Each path is a new rotation, seen through one point. The rows after it are directions, each followed by how far the rotation turns it, in degrees per step (0 if it stays put).
Each turn is a multiple of 5 degrees from 10 to 175, or 0.
Each row of a path follows its step; steps can be skipped.
Path 1:
step 0: [ -5  15  -3  -9 -19  13  -5  -7  -1  23   1   6  -2  -4  22  10  24  16
   9  30   5   1   2   2  -1 -14   4   7   4  -2 -17 -10  -3]
step 1: [-12  -1  26   1  14  -5  10   3  16  21   3  11  20   8  -4   3 -22  -6
  -6   6 -17  -6   0   5  -8  14  -2  -3  22   4  -3  10  17]
step 2: [ 14  -2  -6  -8 -12  12   1  15  16 -19  -1 -26  -9  -6 -21  16  -4  -6
   2  -4  15 -19   8   9  14  11  -6 -15   1   1  11  16  -3]
step 3: [ -7   8 -17   6  -2   5   7   2  19   8   1  20 -30   1   7   6   7  12
   5 -15  -3  24  -8  -4   0  -8  25   8  -5  -2   5   5 -19]
step 4: [ 17 -15  23  -5  -1  -8   7   5 -12   8   5   2   7  13  14 -11   9 -16
   4   5  -2  -1   4  -7 -21  -2   1  24  -5  -1 -18  27   1]
step 5: [-12   0  20  -7   0 -12   0 -10 -11   6   3 -16  -4  -2  16  19  -4  15
  19  -1  10 -10   4  20  11  10 -26 -13  -2  12  13  -5  -6]
step 6: [ -6  20  -4 -15   8  22 -14  10  21   6  -5   2 -14   0  -3  -2   4  -4
 -23 -18 -10   9   5   7   8   7 -12   7  20  -1 -18 -16  -4]
step 7: [  4 -10  -1  -1 -25   4 -14  -7  -3   0   0  13  10  -7  -3 -10 -26 -17
  -2 -20   6  -2  -8  -8 -12  -1  16 -13   3  -6  -1  30  -7]
step 8: [ 14   6  -7  21  -7 -20  16  -1   7  -2  -7  -5   1 -29  17   9  23  14
   0  13  13   1   2   6 -12   5 -13  -6  -9  -6  -4  10 -15]
step 9: [-17   2  14 -14  20 -14  -3  14   5  17  -6  -4 -11   4 -10   2   7   6
   9  -9  -4   2 -22  15 -21   6  11  11  -6   0 -15 -17  19]
step 10: [  1   7   2 -18 -12   7   0   8 -17  -7  -4 -25  16  23  -7  24 -16 -13
  -8 -15 -10   2   1 -15  -4  -7 -17  -3   0  -6   4   7  -9]
step 11: [-13   6 -11   3  -3   2  17  -8  -3 -15 -20  28 -16  -4  20   2   4 -17
 -13  -4  18  -8   0  10  10  -3   0 -13   6   7   8  -7 -19]
Speeds:
[  0   0  -2  -6   6  -7   0   7   2  -2   6   0  -6  -7   2  -3   4  -2
   5  -2  -1  -3   5  -4  -1  -1  -4 -10   2   4   1  -1   5] | 110
[-7 -1  4  5  2 -5 -1  2  6 -2  9 -4  1  1 -7 -3  0  0 -2  5  2 -4  0  9
 -3  7 -5  2 -6  2  1 -3 -4] | 100
[ -3   6   0   3   7  -2   3  -2  -2   2  -7   2 -11   0  -3  -6  -1   1
  -2   5  -4  -1   2  -3  -5   5   1   4  10   1  -1  -1  -5] | 135
[ -3  -4   6   2   2   0   2   4  -1   7  -5 -12   4  -2   5   1  -2   0
   6   5  -3   3  -3   1   1  -3  -1   0   3   6  -6  -5   2] | 85
[ -2   0   9  -1   0  -4  -6  -2   7 -10  -3  -3  -3   5   1   6  -1   2
  -3   0  -6  -5   0   1   3  -5   1  -2   6  -7   0  -2   1] | 85
[ 5  5 -2  2  5  4 -4 -5  3  2 -2  1  0 11  3  1  1  3  2  1 -2 -7 -4 -1
 -7 -1 -6 -5 -6  7 -2  1  3] | 80
Path 2:
step 0: [ -3  -4 -15   5  -6  -6  -3 -17   6   2  -6 -13  -8   3   9  -2   4  -6
 -10   8 -28  25   8  -7  15   2  -3 -14 -17  -2   7   4   8]
step 1: [ -8  -5  -5  12   6   2  -8  10   9 -13   6  -7 -20  -7  -6   9   5   8
 -27   3  -4  -8  12 -12  -3  -2 -24  11  13   0   9   9   5]
step 2: [  9 -14   4  11   9 -16  10   1  10   1  -3 -16 -15   2   0  -1 -22   5
  -9 -10   1   4  -7  28   4 -10   3  -5   7  13   7  10 -12]
step 3: [  3  -1  -5 -32   1 -14   5  -3  13  -4   6  -8 -14  10  -3  12  -3 -17
 -18   1  -2  -3   2   3 -15   6   6 -19  -8  -7  -5  -1  13]
step 4: [  6  -9 -13  -8  -9 -14  -2   2  -7  -6   6  25 -20  -4  -9 -15  12  11
 -11  -3  -1 -14   9  10  -4   0   7   3  15  -6  18 -12  -5]
step 5: [-10  -1  -4  19  -7 -20   8  -9   3  -1  -8  -1   5  12   4 -25   6   0
 -16   7  -1  13   4   9  12 -13  12 -18 -13 -12   2   3   0]
step 6: [  0  -5  -8  -4  -2  11 -14   3  14 -12  -7 -15  -1 -11 -33  -1  13  -6
 -19  10  -4   1   4 -12   0 -13  -7  -4  -6  -9   7   5  12]
step 7: [  4  -3   3  17  22  -6  -6   6  12  -2   7  -7   2 -15  -4 -12  -4   2
  -1   1   3  -4  -5  25  -9  -2 -13  -8  19   1  28   0  -5]
step 8: [ 13   1  -8  -7   5 -14   0  -2  16   2   3  -2  -4  -2   8   6 -24  -2
  -2   4 -10  17  -7   5 -13   4   8 -17 -25 -13  12  13   8]
step 9: [  2  -6  -8   3   1  -7  -9   0  -2  -3  14   9 -21  -1 -10  19   9  -1
  -7  -1   3  -9  26 -11 -10  13  15   3   6  -9  22   0  13]
step 10: [ -1  -6 -11  22   8 -19   3   4   0  -8  10   2   1   6   2 -24 -10  -5
 -12  -9  -6  -3  11  11  22   3  18  11  -3   7   7   3  -7]
step 11: [  0  -7  -1 -10   2  -4 -17   1   7 -15  -4 -13   3   2  -6   0 -11  -4
 -25  10  16   1  13  -1  13  -7   1 -15 -19   1 -14   0  18]
Speeds:
[ 5 -4  4  6  5  4 -3  5  7  5  2 -3 -8  8 -2  1 -3  3  4  2 -4  1 -3 -3
 -8  4 -4 -3  0 -1 -1  3 -3] | 60
[ 1 -9  7 -2 -5 -5  5  0 -7 -5  7  0 -1  3 -2  1 -5 -4  4  0 -1 -1 -7 -1
 -1  4  4  2  2 -7  3 -1  5] | 65
[ 1 -2  1  3  5 -5 10  4  2  4 -2  1  3 -1  0 -2 -5 -2  2  5 -1 10  4  5
  7  0  1  0  4 -3 -2 -6 -8] | 135
[-8 -1  1  3  1 -2  1  0 -3 11  2 -5 -4  1  0 -5  1  3 -2  4 -1  1  3 -6
  0 -7  5 11 -1 -1  0  3  5] | 80
[ 2  3  4  6 -3  6 -4 -7 -1 -3  3  8 -1  7 -1 -4 -1 -2 -2  5 -9 -3  6 -2
  9 -2  3 -2  1 -2 -2 -2  0] | 70
[ -3 -10   0   8   1   3   4   0   8  -2  -6   4   2   0  -3   4   5  -6
  -2   2   4  -4  -3   3   5   4   0   6  -3   2  -3   6   2] | 80
Path 3:
step 0: [ -3  -9  -4  -1 -15   3 -18 -10 -12 -15   2   1  -8 -15   0   3  -4  -3
  -3  25   8 -14  21 -13  23  -6   2  -2  14   4  -7 -13 -22]
step 1: [  7   9   2  11  -6  10 -12 -16  -8   9   5  21  -2 -20   1  22  -3  -8
   7   4  11 -14  19 -19   0   1  17  11   3  20  10   8  -2]
step 2: [ -5 -11  -2   1   4 -12 -19  -6 -10   2 -20   3 -16 -18  -3  -1 -13  -4
   4  11   9   1   8 -10 -14  -8  16 -21   9  28  14   2  -1]
step 3: [-11   8  -1  -4 -16   9 -10 -17 -16  -5  -4  -1  -4 -27   0  12  -1  13
   3   0  19   3  13   7   3  -7  10 -24  -1  11 -11 -14 -20]
step 4: [ -6   9 -15   1  -5   8 -23  -3   1  -5  -6  18  10 -13  21  20   1   1
 -19 -10   7  -9  20 -13 -18   4  11  -9  -2   8   5   7 -13]
step 5: [ -8  -6   6   5  12  13 -26  -6 -16   2 -31  13  -6  -1   8   9 -14   1
  -4   9  19  -8 -14  -2 -12  -8  -4 -12  -2   8   5   5 -17]
step 6: [ -3  12 -19  -4 -10   4   0   7 -15  -2 -24  14   1 -29  -7   7   8   7
   0  -1  13  -1  -6   3  -2 -19  -4   0 -13  16 -15   6 -20]
step 7: [ -9  -5 -22  11 -10   9 -18  -1   4 -13 -13  11   1 -12   8  -7  20 -13
 -26  11  12  -9  12  -4  -2 -10  -6   2  10   1   3   4 -21]
step 8: [ -7   1   3  22  -3  11 -18 -18  -6   4  -7   4  -7  -9  -1  13   9 -13
  10   7  30 -24  -8  -4  -5 -10 -12  11  -2   6   0  16  -6]
step 9: [-11   1 -11  -3  -9 -20  -7   7   4   8 -16   6 -14 -16 -19   3  12  -8
   2  16  14 -10   7 -11 -17 -14   1  -5 -15  18 -10  16  -1]
step 10: [-15   4   1  -3 -19   7 -16 -12   0  11   2   4 -10  -8  -2  -3  28 -10
 -10  28  18   4  12   7  -4  -6  -4 -18   6   3  -3 -11 -13]
step 11: [-11  17  -6  -1 -14   4 -26  -9   1  11  13   4   2 -13  14  21  16 -10
  12  -1   9 -12  -1  -3 -25   5 -13   1   3  17   2   6   2]
Speeds:
[ -1   2   1  -5   2  -6   1  -4   1  -7  -1  -5  -3  -5  -8  -2  -6   6
   4   2  -4  -1  -2  -2  -5  -1  -3   1  -1  -2 -10   2  -8] | 115
[-8  2  1  0  6  1  1 -6 -3  0 -2  0 -6  9 -2 -2  2  5  1  3  6 -2 -3 -2
  7  1 -3 -3  8 -3  4 -6 -5] | 145
[ -3   6   3  -6  -1   6   0   4   2   2   2  -4  -4   4   2   8  -6   2
  -3  -4   1   5   2   3 -10   2   0  -9   4   3  -2  -1   0] | 45
Path 4:
step 0: [-16  12   2   7   2   9  -4   9   1 -11   7   4   1 -27  -2  11   8  20
 -10  -4   7  16   9   5  14  17  -9  -1  -5  13 -23   4 -23]
step 1: [ -9  18  14   6  14  -2   8  18   1   8 -18  -5  -2 -12  19   9 -22  16
   1  25  12  -8   3  -9   4  10  -5   0   1  -7   1 -17  13]
step 2: [ -3  13  10   1 -12  19  10  12  -5  26  14   4 -12 -11  11   8 -17  13
   3 -19 -10  10   4  -3   3 -15  12   1  22  -3   1  12  -1]
step 3: [-21  -7  -7   2   0  -9  -5  20  13   4  -5  31  -6   3  13  15  -2   9
  -9   2 -13   9 -13  -6  -8  15 -14  10   2   5  18  13  -8]
step 4: [-12   4   8 -16  19  -9  -1  15 -14   1   5   8 -14 -10  -6  12   1 -10
   4 -15  -3  -8  -8  -8  32  -4  -2  20  -8 -13   6 -10  14]
step 5: [  4  -5  10   8  -2   3   8  14  -4 -18 -10   6 -18  -5   8 -12  -2  -9
  -9  -7  -2   4  17  -9   1  -2 -18  27  21  -8 -22  18  -6]
step 6: [ -6  19 -13 -17   9   2   0  16  11  -3   9   7  18  -3   6   8   9  17
 -17  10  10  -2 -12   3  -1   0   3  23   8 -15 -24  -7 -13]
step 7: [-17  -4  25   9 -29   3   3   1 -18   4   9   6   3   3  10  13  -5  12
   6  15  23  -2   3  -8  10  -1  -1  20  -1  -9  -5 -12   9]
step 8: [ -7  -1   9 -12  -7  26   5  20 -11  11 -11   3   2 -13  -6 -10   3  15
  22  15 -18  11 -15 -12  -6  -6  -6   3   4  -8  -3  17 -12]
step 9: [-26   4  15  16  30   4   2   4 -10  -7   9   9  -7  14   6   7  13  17
  -4  -3  -6  10 -20   1 -12 -10  -6  10   8   5  11  -9  -2]
step 10: [ -8  14   8 -11  -4   2 -12   8   0   8  -5  -7  -6  13  -1 -17 -10   5
   6 -17   9 -19 -14 -10   8  -5 -19  31   0   8  10  11  19]
step 11: [ -6  -2   3  -5   0  12   6  11 -26  -4  -1  19  18  12  -6 -20  -2  -7
 -17 -22  -2  -2  -1   6   4  11 -10   5  17 -15  -3   5 -20]
Speeds:
[ 4  3 -7 -6  2  4 -2  2  3  7 -6 -7  0 -1 -3  3  2  3  1 -1 -1 -3 -6 -3
  4 -1  7  5 -7  1 -4  8  2] | 170
[  1   1   1  -8  -5  -1   2   6   9  -4  -6   3   5   3   4  -6  -1   2
   3   3  -6   1   1   0   1   3 -10  -4  -3   6  -3   3   0] | 145
[ 8 -1 10 -6  1 -1 -2 -5 -1 -1 -2  6 -4 -2 -1 -3 -3  4  1  5  8 -6 -1  4
  9  1  2  0 -1  0  6  1  4] | 120
[ -2  -1  -3   2   2  -5   3 -10  -2   4   0   4   2  -8  -1  -8  -2   3
  -6   4  -7   0  -5  -1   0   4   1   3   1   2  -2   5  -8] | 130
Path 5:
step 0: [  9 -10  18   1  14   6   1 -11  21   6  19  14  12  16   8   8   5  -3
   2  -2   7   2  -6 -18  -3  13   2  12  12 -10 -21  -9   8]
step 1: [ -7   8 -27  10 -11 -14  -2   6   2   6  -7 -13  -9  19  13  17  -9   5
   9   7   4 -16   8 -16  -1   5  10  -7  -9 -11  10  11  12]
step 2: [ 20  -3  12 -21  -5   3  11   2  17   9  -3   1  14  21   5  -8   5   1
  -1   6  -3  27  -3  -4  18  13   6   1  -5   2  13  -8 -13]
step 3: [  6  32   5  14   2 -17   6  -8  -4   4  13  -7 -15  -9  -9  28  -4  -6
  -2  -1   2  -5  -5 -13  11  -7  -5   1 -16  -9   8   0  -6]
step 4: [-11 -13  -3 -22  -5  10  12  -2  -4   2  -2   3  23   8  -2  20  -5   4
  -8  -6 -10  23  10 -16  -2  -6   4 -11   4  -7 -19   5 -16]
step 5: [ 20  20  -9  13   5  -7 -16   0  14  -9   6  -9   6  -2  10   1 -18   5
  -3   8  17   8 -11   3 -20  -9   2   7 -13 -23  -6   2  -1]
step 6: [ -6   5  -5  -4  -1  -3  14  10 -21   6  -6   1  14 -10  15  -9  11   7
  -3  -8  16  19  27  -6  18  10  13  -6  -2  -5   5  15   0]
step 7: [ 15  -2  11   6   5  -7  -9   8  11 -30 -16  -1 -13  -6  -8   6   5   0
  -6  15   9  12  -9  -6   4  -4 -18   5  -5   0   6  12 -26]
step 8: [  4   1   4  20  15  18   6  11  -7  21   6 -10  14 -22  -3  11  -5 -11
  -3 -11   1   4  12 -11   6   1  -6 -10  26  -4  -7   7   4]
step 9: [  0 -21 -21  16 -16   2  -4  -8  14 -12 -16   5   1   5 -10  13   5   2
   3   6  16   8   1   3  -8   5   1  25  -4  -1 -18  13   0]
step 10: [ -2  18  -8   5   1   2  -2  10  20  17   8  -6   3   7  12 -20  -2   3
 -11  14   4   6   8   8  14   5 -18  -9  24  -5   5  14  13]
step 11: [  8  -1  14   0 -12  -1   7  21  -6  -3   1   7 -15  10 -12  11  13  -5
   5  -3   6  -2  19  -3   8   4   2  41  -4  -1   5   5   0]
Speeds:
[  1  -2  -3   2   3   2  -5 -12  -2  -3   1  -2   5   2   1   1  -5   2
  -5   2  -8  -2   4   2   0   2  -1   3  -1  -4 -10   5   7] | 80
[ -5 -10   1   0   3   5   1   6  -3  -4   8  -3  -2   0  -1   8  -5  -4
   3   0   1   3  -5  -3  -8   1  -3  -2   1  -6  -1  -2   4] | 90
[ 4 -1  3  0  2 -2  6 -1  3 11 -3 -2  0  3  3  6 -3  1  0  4  8  4  3 -4
 -1  0 -5  4 -2 -5 -1 11 -4] | 0
[ -1   0   2   5   0 -12  -2   5  -1   1  -7  -1  -4   2 -10  -1  -7   3
  -2   0   0   1   1   0  -5   7  -1   4  -3  -1  -5  -6  -1] | 175
